Rotation paths and how fast each direction turns (deg/step):
Each turn is a multiple of 5 degrees from 10 to 175, or 0.
Each row of a path follows its step; steps can be skipped.
Path 1:
step 0: [  5  -4   9 -32  -8 -10 -30   0  -4  11  -2  16   6  -7 -25  -7  18  17
  13   5  -6 -29  20  -9   2 -26  -3  -3   5 -22  -5  -8  -2   5  19 -11
   5  -4  13   2 -16  15  -1   3 -20  -7  17 -17 -14  20   5  12  12  13
  16 -18   7  19   2  13  -6  -5  17  -6 -18 -11 -11   0 -37 -14  -9   6]
step 1: [  2 -19  -2  -3  11   7 -19  16   3  -6 -13   5 -22   0  -7  23   1   8
   6  -9   3  -5  15 -12   6 -12  -3 -16 -18  -4  19 -11 -17  -5   5 -12
  -5   7  -7 -12  -6   0   7 -32   1 -13  24  -8  -9  15 -23 -13 -13  29
  13 -16  18  20   8  14 -34 -24 -10 -10  -2   3 -12  30 -16   8   8   8]
step 2: [  4   8  -3 -11  19   6  -1 -22 -15  -6   4  20 -13   4 -21  15  -7 -18
  19   8  -5   5  18  -4  26 -25   7 -15   8 -17  36  12  -8 -11  13   7
 -17  -7   1  14 -13  -1  25 -28 -10  22 -16   5   6 -13  -4 -12 -12   5
   1 -11   8  -4   1  -6 -31  -1  -9 -12  16 -11   0  13   0 -15  21  16]
step 7: [-22  -5  12 -17  18  -4  -9 -11  -6 -12 -11  -1 -12   8  -7   3  18   9
 -14 -12  -1 -10  10  -3 -13 -31  -5 -30 -18 -41  17 -29  -2  18   9  -8
 -23   9   5   2  -9   9  12   1   9  15  -9  -3 -12 -14  12  -3   7  13
  -5 -20  42   7   3  11   5   3 -10   6 -21  16   7  -2  -8  -4  -2   0]
step 15: [ -7 -14   8 -34   6   3 -11  -7 -13   3  19  11   2  28 -17  -8  27   9
 -10   9 -24   6  31  20 -22 -10   3   1   1 -15   2   0   0  -9  -1   1
 -22  -6  -9  -3 -13   9  22  11 -17  -7  13  16  -8  -4 -28   5  14  11
 -18  -1  -2   5  14 -10  -9 -34 -24  -6 -14  11   0  -6  -1  -4  -4  20]
step 16: [ 25   1  16 -16  11  -1 -33 -18 -19  -4   8  29  20  17  -8 -16   1   7
  17  -3   1 -22  12 -26 -11  -9 -11  -9   6  -7  12 -18  -9  11   7 -21
   2   1 -27   5 -12   9  11   3  -2   4  22  -5 -20 -20  -5  13  -3  18
  -2 -11   1  21  -9   2 -24  -9   7   0  -6  15  -2   9   5 -14 -29  -1]
step 25: [-11  -2  28  -4 -14 -17 -24   0 -11   8   1  11  -2  16 -48 -10  -3   5
  17   0 -21 -11   8  -6  13   3  13 -16   8 -18   7  -2  18  -8 -14   3
  -6 -14   5  25 -26   2   4  13  20  14   5  14   9  -8   7   3   0  11
 -17   0  25  -3 -14   4 -16 -19  -4  -3 -20 -17  -4   5 -23 -11 -13  15]
Directions:
[ 1 -6 -2  0 -1  2  4 -2  4 -1 -9 -6 -2 -1 -7 -1  4 -3  5  0  2 -1 -3  4
 -3  2  0 -6 -2  0  5 -2  2  0  0  5 -4 -4 -2  6  6  0  8 -3 -3 -4 -2 -1
 -2 -3 -2 -5 -1 -4  0  5 -3 -5 -1  0  0  3 -3 -4 -1 -3 -1  1  4 -6 -1 -1] => 90
[ 0  2  3 -1 -6 -3  2 -1 -1  0  5  1  3 -4  3 -6  3 -6  1 11  3 -1  0  0
  1 -1 -1 -2  3  5  0  0  2 -3 -6  1  0 -5  4  2 -2  4  4 -4 -7  2  0  1
  2 -1 -4 -3  4  3 -6 -1  4  0  5  0  3 -4  1  2  4 -1 -3 -7 -5  0 -3  2] => 115
[ 5  4 -5  2 -2 -3  2  1 -6 -6 -3  6  2 -2 -3 -3  1 -3 -2 -4 -7 -4 -1 -2
  3  4 -3  7  2 -3  3 -3 -1  4  4 -1  5 -1  1 -4  1 -4  4  1 -2 -5  4  5
  4 -8 -3 -2  7 -4  0 -1  3 -2  1 -2  1  1  1  4 -2 -2  1  0 -1 -5  1  1] => 110
[ -7   2   1   1   0   1   3   4   4   1  -4   5   3   4  -2   1   3   1
   0  -2  -3   3   2   7   4   2   4  -3  -5   4   3   5   2  -2   0   0
   1  -1   0  -2   0   0  -3   4  -5  -2   2   4   4  -6  -4  -2  -6  -1
  -3 -11   3   3   3  -2   0   2   4  -2   0  -5  -4   4   5   7  -3  -2] => 110
[-2  3  7  0 -1 -1 -1 -6  0 -3  4 -5  0  1  1 -1 -1  4 -4  1 -6  4  3 -2
  6  9  7 -2 -2  2  4 -7 -2  4  0  1  1 -3 -6  1 -2 -3  4  2  2  1 -2  1
 -8 -2  0  1  0  5 -6  0 -7 -2  2 -2  1 -2  0  5 -4 -2 -3 -2  1  0  1 -3] => 35
Path 2:
step 1: [  0   4   7  23  -9  10 -10 -29  18   6  15  11 -14 -14 -37 -13   5   1
   4  -7  11  -7  -2 -11   5 -18  23   3 -36  -4   0  -5 -21   8 -11  -1
 -32 -15  12  -6 -19 -30   5   8   5  -3  30  12 -10  11   9  21  13   5
  -6 -11 -11  24 -10  -6  10  -5  14  12  25   2  -4 -27   5  19  -5  -2]
step 3: [-16   1  21 -25 -10  18   6  -9  -1 -11  -1  -3   0  21  22  -2  21  -5
 -13   1  -8  -4   9  -3 -16 -21 -32  -2   9   7  23  35   4 -10 -12 -25
   0   0 -10  16   3  -3  -7  -1 -38   6 -28   0 -20  -6  -3 -13  24   9
   4   7 -17  -1  -2  11   8  -1 -22  -6 -12  32 -14  -9  -8 -20  11 -11]
step 5: [-12 -21   4  21 -19 -34  -8 -10 -23  25  -5 -16   8  10   5   6   2  -2
  10  -2 -23  -7 -34  -6   1  15  -7 -16   7 -24  -3 -15   4   6  -4  -9
  -4 -14  -3   2  12  -8  -9  21   1  -9   2 -20  -9  -1   7  18 -23  17
 -12   6   4   8  -6 -22 -16 -18  29   4  -6 -25  11  16 -30   9 -11  17]
step 12: [-15 -18  -3   3 -13  -5  -2 -33  -1  11 -21 -21  -9   5  -3 -25 -18   4
  -2  -4   0  -7  10  -2  24  13   7   7 -17   9  15   4  -2  -5 -24   1
 -27  24 -14  24   1  16  -6   0   9  23 -19  -4  18  -9  24  -3  11   1
 -19   5   4 -41  25   3   3  -7  10   1  14  12  -5 -18  -7  12  -6  32]
step 18: [-11 -17 -16  -8  10  12 -16   5   5   5  13  20  -3 -14   2 -20 -39   1
  -9 -10 -26   5  21  -1  -5  18  27   1 -17 -11  21   6 -11   4  10  -1
 -10 -18  17  41  -3   9  16  18 -16  17  -6 -19  10  -9  15  -8  -1  23
  -2 -17  -9 -30  -6 -11  -4  10  -2  11  18  -1   1  -9   6  18 -14  -4]
step 21: [  1   5 -19  -2 -24   0 -11  -3 -14 -18 -20  -4  -3  -8  20  16  -5  -9
   3   6  -1  12 -16   0  26  -9 -17   7   7  -7 -12 -27   7   2  29   3
  -3   4  23   7  -7  15 -25 -16  10  -7  -5   7  23 -18  21   0 -16   4
  -3  -4 -10  -1  14  14  23   9  -5 -19 -28   8  32  29 -16  28  13  -2]
step 27: [  1  19 -28 -13  -2   5   8 -19 -24 -25  -5   5  -2 -19  16   4  12 -12
  13 -20   3  29  -6   7  -7  -3   1   7   2  -3 -18   7 -14   7   8  -6
 -28  -4  31  -3   4 -20  -2 -38  -6  22   7  -4  22  26  14  -1   8  10
 -17   3  -9  20  17 -10   0  14   6  -7 -14 -23  11 -21  -7  19  -2 -19]
Directions:
[-1  4 -1 -4 -1  3 -6  3 -1  7  0 -1  1  2 -3  0  4 -8 -1 -4 -4 -2 -1  8
  4  2 -1 -2 -2 -4  1  5 -7 -2 -5  4  6  6 -5  0  5  2 -2  1 -3  5  2  0
  4 -6 -1  5 -2  1 -1  6  0  0  0  2 -1  4  0 -1  0  2 -3  4  3  0 -3  4] => 110
[-3  0 -2 -3 -1 -3  1  6 -4 -3 -2  1  0  0 10 -1  4 -9  2  2  0 -4 -2  2
 -3  4 -5 -2 -2 -1 -7 -3  5  1  0  2  1 -1  5  3 -1 -5  6 -1 -1 -4  2  6
 -2  1  0  3 -2  1 -6 -3  0  1  4 -2  2 -1  4  0 -3  8 -2  1  2 -7  3  1] => 65
[ 0  0  1 -3  5  1 -1  1 -3 -3 -1  1  4 -8 -3 -3  0  5 -4 -4  1  2  4  2
  3  4 -2 -2 -9  5  2  0  0  0 -6 -9 -4 -2 -1 -3  5 -4  2 -1  0 -3 -4 -1
  2  3  1 -1 -2  8 -4  4 -2 -5  5  1  6  1 -3  2  0  1  1  3  5  0  3 -1] => 70
